[ 0.66 -0.36  0.16 -1.39 -0.40 -0.23 -0.49  0.46 -0.39 -1.48  0.06 -0.55
 -0.54  0.60 -0.61 -0.32 -2.00 -0.56  0.46 -0.98 -1.21 -0.55 -0.59 -0.83
 -0.23 -0.48 -1.05 -0.72  0.46  0.09 -1.17  0.37 -0.21 -1.08 -0.18  2.00
 -1.52 -0.88 -1.12 -1.18  0.47 -0.97 -0.70  0.08] -> Ruzak
[ 0.46 -0.97 -1.18  0.09 -0.18  0.16 -0.40  0.46 -0.23 -0.61 -0.23 -0.49
 -1.39 -2.00 -0.55  0.47 -0.70 -0.56 -1.52  0.08 -0.39 -0.36  2.00 -0.88
 -1.12 -0.83 -1.05 -0.48 -1.18 -0.55 -0.59  0.37  0.46  0.60 -1.08 -0.88
 -0.98 -0.32 -1.48 -0.72  0.66 -1.21  0.06 -0.21] -> zoruv
[ 0.96  0.10  0.11  0.12 -0.43  0.07  1.38  0.37  1.91  0.48 -0.01  2.35
 -0.72  0.43  2.14  2.49  4.87  0.27  0.49  2.06 -1.08  6.85  1.95  0.82
  1.67  2.12  2.12 -0.06  4.28  9.33  1.65  9.38 -0.88  1.41  0.98  0.10
  1.57  1.94  1.72 -1.58 -4.86  2.11 -0.95  0.43] -> levov
places levov: [0.11]
2
places zoruv: [-0.36]
21
perm: [-2.00 -1.52 -1.48 -1.39 -1.21 -1.18 -1.17 -1.12 -1.08 -1.05 -0.98 -0.97
 -0.88 -0.83 -0.72 -0.70 -0.61 -0.59 -0.56 -0.55 -0.55 -0.54 -0.49 -0.48
 -0.40 -0.39 -0.36 -0.32 -0.23 -0.23 -0.21 -0.18  0.06  0.08  0.09  0.16
  0.37  0.46  0.46  0.46  0.47  0.60  0.66  2.00]
Ruzak
places zoruv: [0.47]
15
perm: [ 9.38  0.48  2.49  1.72  0.98  0.10  6.85  0.82 -1.08  0.96 -4.86  2.11
  2.35  0.12  1.38  2.12  0.27  4.87  4.28  0.07  0.37 -0.01 -0.43  1.67
  0.49  1.41  1.94 -0.95  0.10  0.43  1.91  2.12  2.14 -0.72  1.95 -0.06
  1.65 -0.88  2.06  0.11  9.33  0.43 -1.58  1.57]
levov

[-1.26 -0.02  0.51 -0.84  0.57] : kod
[ 1.62  2.16 -1.33 -1.17 -0.65] : lalef
[-4.61 -9.78 -0.91  2.80 -1.79] : bezat
[ 2.04  0.81 -0.68  0.42 -0.79] : kesug
[-9.79 -1.79 -0.91  2.80 -4.61] : mis
[-2.35 -0.86 -0.31  0.26 -0.40] : salu
[-0.52 -2.84  3.05 -2.07  3.10] : kon
[-0.83 -2.89  2.66 -1.84 -2.14] : Fevaz
[-0.65  2.16 -1.17  1.62 -1.34] : Misar
places lalef: [-1.33]
2
perm: [-2.14 -0.83 -2.89  2.66 -1.84]
Fevaz
places bezat: [-1.79]
4
places mis: [-1.79]
1
perm: [-1.34 -1.17 -0.65  1.62  2.16]
Misar
perm: [-4.61 -9.79 -1.79 -0.91  2.80]
mis

[-3.22 -0.44  5.50  5.46  0.07  0.36  3.16  1.41 -7.79 -1.70  4.55  2.80] = kir
[ 4.23  2.65  5.10  5.10  2.46 -3.21  4.23  5.10 -3.21 -5.00  4.29 -1.12] = Gof
[-3.22 -2.29 -2.70  0.34 -0.99 -4.02  6.84 -1.84 -6.91 -2.34 -6.29  0.47] = pokur
[-0.45 -7.02 -7.02 -1.70  4.11 -1.70 -3.24 -0.27 -1.96 -7.02  7.08 -0.87] = libib
[-3.24 -0.27 -0.45  6.07 -7.02  4.11 -1.96  7.08  0.99  3.20 -0.87 -1.70] = mufa
[-1.88  1.94 -2.59  5.53 -4.65  0.09  0.20 -1.48 -1.23 -1.65  5.32  7.90] = Fir
[ 7.90 -1.23 -1.88  1.94  0.09 -1.65 -1.48 -4.66  5.32  5.53 -2.59  0.20] = kipe
[-2.70  0.33 -2.29 -6.91 -3.89  1.46  6.84 -2.34 -1.84 -6.29 -4.02 -0.99] = sedi
[ 2.13  5.44  1.73 -1.71  3.18  5.51 -1.97 -0.49  5.77  5.61  0.52 -5.20] = nesi
places Gof: [-3.21]
5 8
perm: [ 7.90  5.32 -1.65 -1.23 -1.48  0.20  0.09 -4.65  5.53 -2.59  1.94 -1.88]
Fir
perm: [-0.87  7.08 -7.02 -1.96 -0.27 -3.24 -1.70  4.11 -1.70 -7.02 -7.02 -0.45]
libib
places mufa: [-7.02]
4
places libib: [-1.70]
3 5
perm: [ 0.20 -2.59  5.53  5.32 -4.66 -1.48 -1.65  0.09  1.94 -1.88 -1.23  7.90]
kipe

[-0.11 -1.06  0.04  0.49  0.50 -1.01  1.44  0.21 -0.86  0.69  0.22 -0.43
  0.46  0.45 -0.59  0.37 -0.51 -0.76  0.42  0.71  3.21  0.35 -0.59  0.10
 -0.92  2.86  0.10  0.77  0.16  0.61  0.23 -0.10  2.00  4.38 -0.20  6.44
 -0.94  0.29  0.63 -1.96 -0.22 -0.06 -0.14 -0.78] -> ruzi
[-5.35  1.83 -5.23 -4.99  1.53 -3.02  1.28 -4.94 -2.50  1.35 -4.83  2.07
 -5.22 -5.17  1.31 -4.82  2.09  2.27 -5.15 -5.21 -4.63  0.73  2.60 -5.26
  1.32 -3.22 -5.57  0.68 -4.67  1.14 -5.00  1.44 -0.98 -3.57 -5.11 -7.74
  2.89 -5.27 -0.10  0.30 -5.37 -5.06 -5.17  3.05] -> lok
[-1.48  1.40 -1.21 -1.39 -0.34 -0.32 -0.37 -1.54 -0.59 -0.73 -1.14  0.82
 -2.07 -1.46  0.98 -1.18  0.46  0.27 -1.92 -1.91 -2.59 -0.27  1.13 -1.05
  0.37 -3.89 -5.14 -0.16 -1.73 -2.35 -1.47  0.34 -2.27 -5.14 -1.50 -6.79
  1.06 -0.98 -0.54  0.63 -1.05 -1.25 -1.08  0.99] -> Neban
[ 2.17  2.68  2.26  2.36  0.04  1.16 -0.31  2.08  1.44  2.26  1.54  3.50
  1.80  2.42  2.69  2.31  2.71  3.06  2.03  2.99  1.94  0.44  3.92  1.51
  2.19  4.13  1.60  0.77  1.13  2.52  2.23  2.26  2.77  4.36  2.26  3.11
  2.26  1.29  2.00  0.73  1.69  1.88  1.72  2.54] -> negem
[ 1.24  2.95  1.25  1.03  0.07  0.91  0.08  1.55  1.27  0.08  0.84  3.87
  0.58  1.88  2.28  1.57  2.52  3.66  1.02  1.61 -0.55  0.04  4.19  1.01
  2.45 -0.22  0.82  0.36  0.52  1.21  1.45  2.28  0.34 -0.78  0.59 -2.53
  2.42  0.73  0.49  1.37  1.61  1.16  1.02  3.15] -> kivib
[-0.55 -3.24 -0.91 -0.52 -0.44 -0.69 -0.96 -0.71 -0.97 -0.07 -0.35 -3.00
 -0.36 -0.88 -2.42 -0.38 -2.76 -3.00 -0.39 -0.67 -1.49 -0.29 -3.78 -0.18
 -2.68  0.31 -0.26 -0.50  0.01 -0.75 -0.48 -2.33 -0.70  1.43  0.21  1.37
 -2.13 -0.68 -0.41  0.50 -0.47 -0.56 -0.76 -2.78] -> nosir
[ 1.64  2.74  0.97  1.23 -1.15  1.52 -0.48  1.46  1.66  0.63  0.29  2.54
  0.45  1.47  1.33  1.17  2.06  2.38  0.61  1.06 -0.72  0.06  2.38  2.25
  2.02 -2.00  1.17  0.31 -0.17  1.03  1.61  1.57 -1.67 -2.39  0.77 -3.34
  2.33  0.14 -0.03  2.16  1.26  1.29  1.03  2.69] -> kaba
places negem: [2.26]
2 9 31 34 36
places Neban: [1.13]
22

[-2.88 -2.88 -0.28 -0.38 -0.38 -2.88 -2.88 -0.38] : Lega
[ 0.03  2.89  0.29  0.37  0.17 -3.01 -0.29 -5.03] : sekad
[-2.89 -0.50  8.14 -2.62  1.76 -2.87  1.76 -0.38] : dodan
perm: [-2.88 -2.88 -2.88 -2.88 -0.38 -0.38 -0.38 -0.28]
Lega
perm: [-0.38 -2.88 -2.88 -0.28 -0.38 -0.38 -2.88 -2.88]
Lega
perm: [-0.38  1.76 -2.87  1.76 -2.62  8.14 -0.50 -2.89]
dodan
places dodan: [1.76]
4 6
places Lega: [-0.28]
2
perm: [-0.38 -2.88 -2.88 -0.38 -0.38 -0.28 -2.88 -2.88]
Lega
places Lega: [-2.88]
0 1 5 6

[ 0.10  0.67  0.24  2.74  0.14 -0.24 -0.88 -0.54 -1.43  3.05 -0.06] = zun
[ 1.76 -0.58 -3.68 -3.39  0.53 -4.35 -5.58  4.40  2.76 -0.08 -1.65] = desot
[-3.39  4.40  2.76 -4.35 -5.58  1.76 -0.58  0.52 -1.65 -0.08 -3.68] = bavu
perm: [ 0.52  4.40  1.76 -5.58 -3.39 -1.65 -3.68 -4.35  2.76 -0.58 -0.08]
bavu
places desot: [-5.58]
6

[ 0.26  1.62  0.23  0.23  0.43  0.19 -0.32  0.18  0.18] = Zarad
[ 0.18 -0.07 -0.19  1.62  0.63 -0.32  0.43  0.22  0.26] = Pep
[ 0.22  0.43 -0.19  1.62 -0.32  0.64  0.25 -0.07  0.18] = mame
[-0.19  0.22  0.18 -0.32  0.26  1.62  0.43 -0.07  0.64] = nuf
places Zarad: [0.43]
4
places nuf: [0.26]
4
perm: [-0.32 -0.19 -0.07  0.18  0.22  0.26  0.43  0.63  1.62]
Pep
perm: [-0.32 -0.19 -0.07  0.18  0.22  0.26  0.43  0.64  1.62]
nuf
places Zarad: [0.18]
7 8
perm: [ 0.19 -0.32  0.18  0.18  0.26  1.62  0.23  0.23  0.43]
Zarad
perm: [ 0.64 -0.19  0.22  0.18 -0.32  0.26  1.62  0.43 -0.07]
nuf

[-0.02  0.15 -1.20 -2.41] = Nabuf
[ 0.14 -0.02 -1.19 -2.41] = Numam
[-1.20 -0.02 -2.41  0.16] = Supo
perm: [-2.41 -1.20 -0.02  0.15]
Nabuf
places Supo: [-0.02]
1
places Nabuf: [0.15]
1
perm: [-2.41 -1.20  0.15 -0.02]
Nabuf
perm: [-2.41 -0.02  0.15 -1.20]
Nabuf

[ 1.55 -1.55  4.33  2.89  0.80 -3.65 -2.47 -3.76  4.97  3.39  3.05  1.55
  2.98 -2.09 -0.03  0.35 -3.65 -6.85  3.21 -2.09  0.99  0.26 -0.59 -1.25
 -1.44 -0.90 -1.50  2.77  3.65 -2.69 -3.65  1.61  0.25  5.95 -7.73  0.22
  0.35] = Lozir
[ 0.80 -6.85 -0.03 -0.59  1.55  0.99  0.26 -1.55 -2.47 -2.09 -2.09 -1.44
 -3.65 -3.76 -1.50  3.39  3.21  0.22 -0.90  0.35 -1.25  1.61  0.35 -2.69
  3.05  4.33  2.77  2.98 -7.73 -3.65  0.25  1.55  2.88  4.97  3.65  5.95
 -3.65] = savi
[ 1.06 -3.86  0.87  0.39  1.71  0.90 -0.32 -1.94 -1.73 -0.45 -1.26 -0.70
 -3.65 -2.95 -0.62  1.03  1.32 -0.47 -0.17  0.95 -0.50  0.74  0.35 -2.03
  0.80  1.47  0.47  0.67 -6.14 -3.44 -0.24  1.30  1.00  1.93  1.72  2.27
 -1.53] = dama
perm: [ 0.47 -2.95  1.93 -0.45  1.47 -0.32  0.35 -1.73  0.67  2.27 -3.65 -3.44
  0.39  1.03  0.87 -0.50 -1.26 -0.24 -0.17  1.30  0.95  0.74  0.80 -0.47
 -2.03  1.32  1.06  1.72 -0.62  0.90 -0.70  1.71 -6.14 -3.86  1.00 -1.94
 -1.53]
dama
places savi: [0.35]
19 22
perm: [-7.73 -6.85 -3.76 -3.65 -3.65 -3.65 -2.69 -2.47 -2.09 -2.09 -1.55 -1.50
 -1.44 -1.25 -0.90 -0.59 -0.03  0.22  0.25  0.26  0.35  0.35  0.80  0.99
  1.55  1.55  1.61  2.77  2.89  2.98  3.05  3.21  3.39  3.65  4.33  4.97
  5.95]
Lozir
perm: [ 3.39  1.61  0.26 -1.44 -3.65 -6.85 -2.47  3.65 -3.65  4.33 -0.59 -0.90
  0.80 -3.76  0.35  1.55  3.21  0.25  5.95  3.05  2.98 -0.03 -7.73 -1.25
 -2.09 -3.65  0.35  2.88 -1.50 -2.69  0.22  4.97  2.77  0.99  1.55 -1.55
 -2.09]
savi
places savi: [-3.65]
12 29 36
perm: [ 0.26 -0.59  2.77 -1.55  3.05 -2.09 -1.25  3.21  4.97  0.99 -6.85  0.22
  0.35  1.55  1.55 -0.90 -3.76 -0.03 -3.65  0.80  0.35 -1.50  5.95 -7.73
  3.39 -3.65 -2.69  0.25 -2.09  2.88  3.65  4.33 -1.44 -2.47  1.61  2.98
 -3.65]
savi
perm: [-1.53  2.27  1.72  1.93  1.00  1.30 -0.24 -3.44 -6.14  0.67  0.47  1.47
  0.80 -2.03  0.35  0.74 -0.50  0.95 -0.17 -0.47  1.32  1.03 -0.62 -2.95
 -3.65 -0.70 -1.26 -0.45 -1.73 -1.94 -0.32  0.90  1.71  0.39  0.87 -3.86
  1.06]
dama

[ 0.06  0.41 -2.30 -0.12 -0.04 -1.54  0.14  1.88  0.26 -0.03 -0.18  7.05
  0.20  0.08 -2.28  0.11  1.43 -0.60  0.13 -0.64  1.21  0.31 -0.29 -0.11
 -0.67  2.59  0.00 -0.83  5.30  1.98  0.63  0.01 -0.15 -0.12  0.22 -1.68
 -0.01 -0.05  0.82  0.37 -1.22]  saz
[ 4.08 -3.34  0.14 -1.68 -0.60 -0.21  1.51  0.57  0.26 -0.73  0.05  0.01
 -1.78  0.12 -0.45 -0.07 -0.20  2.33 -0.14  0.51  0.36  1.79  0.22  7.21
 -2.02  0.87 -0.11 -0.56  1.16  3.98  0.03 -0.49 -0.85 -0.21 -0.35  0.21
  3.44  0.01 -0.06 -0.01  0.02]  Muri
[ 1.90  0.26 -0.36  1.23 -1.61  0.07 -1.87 -1.29  0.03  1.12  0.30 -1.00
  4.63  0.40  1.47  0.01 -0.86  0.51  0.06 -0.57  0.09 -0.32 -0.23 -0.01
 -0.72 -0.32  0.21  0.23  0.05 -3.10  0.05  0.35 -2.19 -0.53 -0.15 -0.26
  0.44  0.05  0.20  0.15  0.00]  Kago
[ 5.25 -2.82 -0.08 -0.93 -1.55 -0.15  0.37 -0.06  0.24 -0.02  0.28 -0.87
  1.13  0.37  0.44 -0.07 -0.74  2.38 -0.12  0.14  0.30  1.64  0.15  7.35
 -2.42  0.60  0.07 -0.33  1.06  2.02  0.01 -0.49 -1.78 -0.52 -0.36  0.02
  3.28  0.07  0.06  0.10  0.01]  mun
[-1.59  2.15 -0.16  1.28 -0.15  0.16 -1.39 -0.57 -0.14  0.77  0.09 -0.60
  2.36  0.08  0.68  0.06 -0.17 -1.46  0.08 -0.45 -0.16 -1.08 -0.14 -3.63
  0.94 -0.67  0.14  0.50 -0.78 -3.23 -0.03  0.06  0.35 -0.06  0.23 -0.22
 -2.30  0.00  0.10  0.03 -0.02]  gudov
[-2.67  2.50 -0.08  1.23  0.39  0.16 -1.14 -0.26 -0.19  0.63  0.00 -0.39
  1.41 -0.03  0.36  0.09  0.07 -2.00  0.08 -0.39 -0.23 -1.23 -0.13 -4.65
  1.44 -0.72  0.10  0.52 -0.98 -3.00 -0.07 -0.02  1.06  0.09  0.32 -0.16
 -2.99 -0.09  0.06  0.01 -0.02]  pazip
[-3.07  0.48  0.21 -0.30  1.39  0.00  0.92  0.54 -0.09 -0.61 -0.29  1.16
 -2.93 -0.39 -0.94 -0.01  0.76 -0.82  0.03  0.29 -0.11 -0.45  0.00 -3.03
  1.18  0.04 -0.17 -0.14 -0.21  1.03  0.03  0.31  1.28  0.49  0.14  0.13
 -0.81 -0.05 -0.12 -0.13 -0.03]  pema
[ 5.30 -2.30 -0.12 -0.64 -1.68 -0.12 -0.05 -0.15  0.22  0.20  0.31 -1.22
  1.88  0.41  0.63 -0.04 -0.83  1.98 -0.11  0.01  0.26  1.43  0.14  7.05
 -2.28  0.36  0.11 -0.18  0.82  1.21 -0.01 -0.67 -1.54 -0.60 -0.29 -0.03
  2.59  0.06  0.08  0.13  0.00]  zim
[-1.14 -0.73  0.25 -0.96  1.12 -0.07  1.44  0.85  0.00 -0.84 -0.22  0.87
 -3.43 -0.30 -1.07 -0.03  0.60  0.00 -0.03  0.45  0.01  0.31  0.16  0.25
  0.33  0.33 -0.16 -0.25  0.16  2.48 -0.10 -0.12  1.15  0.37  0.04  0.22
  0.28 -0.03 -0.16 -0.12  0.02]  tid
[-4.59  1.98  0.09  0.63  1.42  0.09  0.01  0.03 -0.18 -0.18 -0.27  1.16
 -1.58 -0.38 -0.51  0.03  0.72 -1.59  0.12 -0.02 -0.21 -1.31 -0.14 -6.31
  1.98 -0.34 -0.08  0.10 -0.65 -1.09  0.04  0.67  1.13  0.51  0.22  0.04
 -2.09 -0.05 -0.07 -0.08 -0.01]  Nopi
[-0.88 -1.20  0.37 -1.49  1.39 -0.10  2.14  1.37  0.00 -1.16 -0.28  0.94
 -4.63 -0.35 -1.46 -0.03  0.76 -0.04 -0.07  0.71 -0.03  0.66  0.26  1.48
  0.25  0.45 -0.23 -0.32  0.19  3.78 -0.04 -0.45  1.89  0.45  0.08  0.29
  0.24 -0.05 -0.20 -0.12  0.00]  lof
perm: [-0.03 -0.13 -0.12 -0.05 -0.81  0.13  0.14  0.49  1.28  0.31  0.03  1.03
 -0.21 -0.14 -0.17  0.04  1.18 -3.03  0.00 -0.45 -0.11  0.29  0.03 -0.82
  0.76 -0.01 -0.94 -0.39 -2.93  1.16 -0.29 -0.61 -0.09  0.54  0.92  0.00
  1.39 -0.30  0.21  0.48 -3.07]
pema
perm: [-3.63 -0.06 -0.17  0.10 -3.23  0.08 -1.39 -0.14  2.15  0.09  0.23 -0.57
  0.94 -0.15 -1.08  0.16  0.68  0.08 -0.16 -1.59  2.36  0.00 -0.02 -0.78
 -0.67 -2.30 -0.22  0.03 -1.46 -0.60  0.06  0.06 -0.03  0.50  1.28  0.14
  0.35  0.77 -0.16 -0.45 -0.14]
gudov
perm: [ 0.08  0.13  0.00  5.30 -2.30 -0.12 -0.64 -1.68 -0.12 -0.05 -0.15  0.22
  0.20  0.31 -1.22  1.88  0.41  0.63 -0.04 -0.83  1.98 -0.11  0.01  0.26
  1.43  0.14  7.05 -2.28  0.36  0.11 -0.18  0.82  1.21 -0.01 -0.67 -1.54
 -0.60 -0.29 -0.03  2.59  0.06]
zim

[ 3.43 -1.44  0.84  0.35 -3.71 -0.63 -1.73 -1.30  6.38 -2.86 -0.46 -0.77
 -1.22 -3.81  3.91 -0.37  8.77  0.16 -0.74  1.44  1.71  0.70  2.88 -0.63
  2.92 -2.71 -0.84 -3.81  1.71 -1.12] : ber
[ 3.43 -1.44  0.84  0.35 -3.71 -0.63 -1.73 -1.30  6.38 -2.86 -0.46 -0.77
 -1.22 -3.81  3.91 -0.37  8.77  0.16 -0.74  1.44  1.71  0.70  2.88  0.42
  2.92 -2.71 -0.84 -3.81  1.71 -1.12] : buguf
[-3.71 -2.71  0.42  2.92 -0.74  0.16  8.77  1.71 -1.44  0.84 -2.86 -3.81
  2.88 -1.12  3.43  3.91  6.38 -1.30  1.71  0.35  1.45 -3.81 -0.84 -0.63
 -0.46  0.70 -0.37 -1.22 -1.73 -0.77] : nipib
places nipib: [0.42]
2
places nipib: [3.43]
14
perm: [-1.12  3.43 -1.44  0.84  0.35 -3.71 -0.63 -1.73 -1.30  6.38 -2.86 -0.46
 -0.77 -1.22 -3.81  3.91 -0.37  8.77  0.16 -0.74  1.44  1.71  0.70  2.88
  0.42  2.92 -2.71 -0.84 -3.81  1.71]
buguf

[ 0.12 -0.09 -0.35  0.03]  Fona
[ 0.03 -0.35  0.12 -0.10]  dolo
[ 0.12 -0.09 -0.09  0.05]  Goz
places Goz: [-0.09]
1 2
places dolo: [-0.10]
3
perm: [ 0.03 -0.35 -0.09  0.12]
Fona
perm: [-0.35 -0.09  0.03  0.12]
Fona

[ 2.42 -0.48 -0.25  0.10 -1.21 -1.55 -2.24  2.53 -0.49 -1.79 -0.25 -1.65
 -4.55  2.80  1.70  0.47 -2.37 -0.10  0.47  1.41  0.66 -2.74] -> luv
[-2.24  0.47  2.53 -1.79 -1.55  0.67  0.10 -0.25  2.80  0.47  1.41 -0.48
 -4.55 -0.10  2.42 -2.37 -0.49 -1.64 -0.25 -1.21 -2.74  1.70] -> ruf
[-0.37 -1.08 -1.89 -0.29 -0.01 -0.81  0.80  2.77 -2.06  0.06 -1.45 -1.23
 -1.85  0.42 -1.33 -0.47  0.14 -0.85  1.37 -0.19  1.05  0.74] -> zotu
[ 1.70  0.66  0.47  2.42 -1.64 -1.79 -4.55  0.47  2.53 -0.25 -0.49 -0.48
 -2.37 -2.74 -0.25 -0.10 -1.21  0.10 -2.24 -1.55  1.41  2.80] -> nuza
perm: [ 0.10 -0.25  2.80  0.47  1.41 -0.48 -4.55 -0.10  2.42 -2.37 -0.49 -1.64
 -0.25 -1.21 -2.74  1.70 -2.24  0.47  2.53 -1.79 -1.55  0.67]
ruf
perm: [-2.06 -1.89 -1.85 -1.45 -1.33 -1.23 -1.08 -0.85 -0.81 -0.47 -0.37 -0.29
 -0.19 -0.01  0.06  0.14  0.42  0.74  0.80  1.05  1.37  2.77]
zotu
perm: [-4.55 -2.74 -2.37 -2.24 -1.79 -1.64 -1.55 -1.21 -0.49 -0.48 -0.25 -0.25
 -0.10  0.10  0.47  0.47  0.67  1.41  1.70  2.42  2.53  2.80]
ruf
places nuza: [0.47]
2 7
perm: [ 2.80  1.41 -1.55 -2.24  0.10 -1.21 -0.10 -0.25 -2.74 -2.37 -0.48 -0.49
 -0.25  2.53  0.47 -4.55 -1.79 -1.64  2.42  0.47  0.66  1.70]
nuza
perm: [ 1.41  2.80  1.70  0.66  0.47  2.42 -1.64 -1.79 -4.55  0.47  2.53 -0.25
 -0.49 -0.48 -2.37 -2.74 -0.25 -0.10 -1.21  0.10 -2.24 -1.55]
nuza
perm: [-0.19 -1.89 -0.81 -2.06  0.06 -1.08 -0.01 -0.47 -0.37  2.77 -0.29  0.14
  0.74 -1.23  1.37 -1.45  0.80 -1.33  0.42 -1.85  1.05 -0.85]
zotu

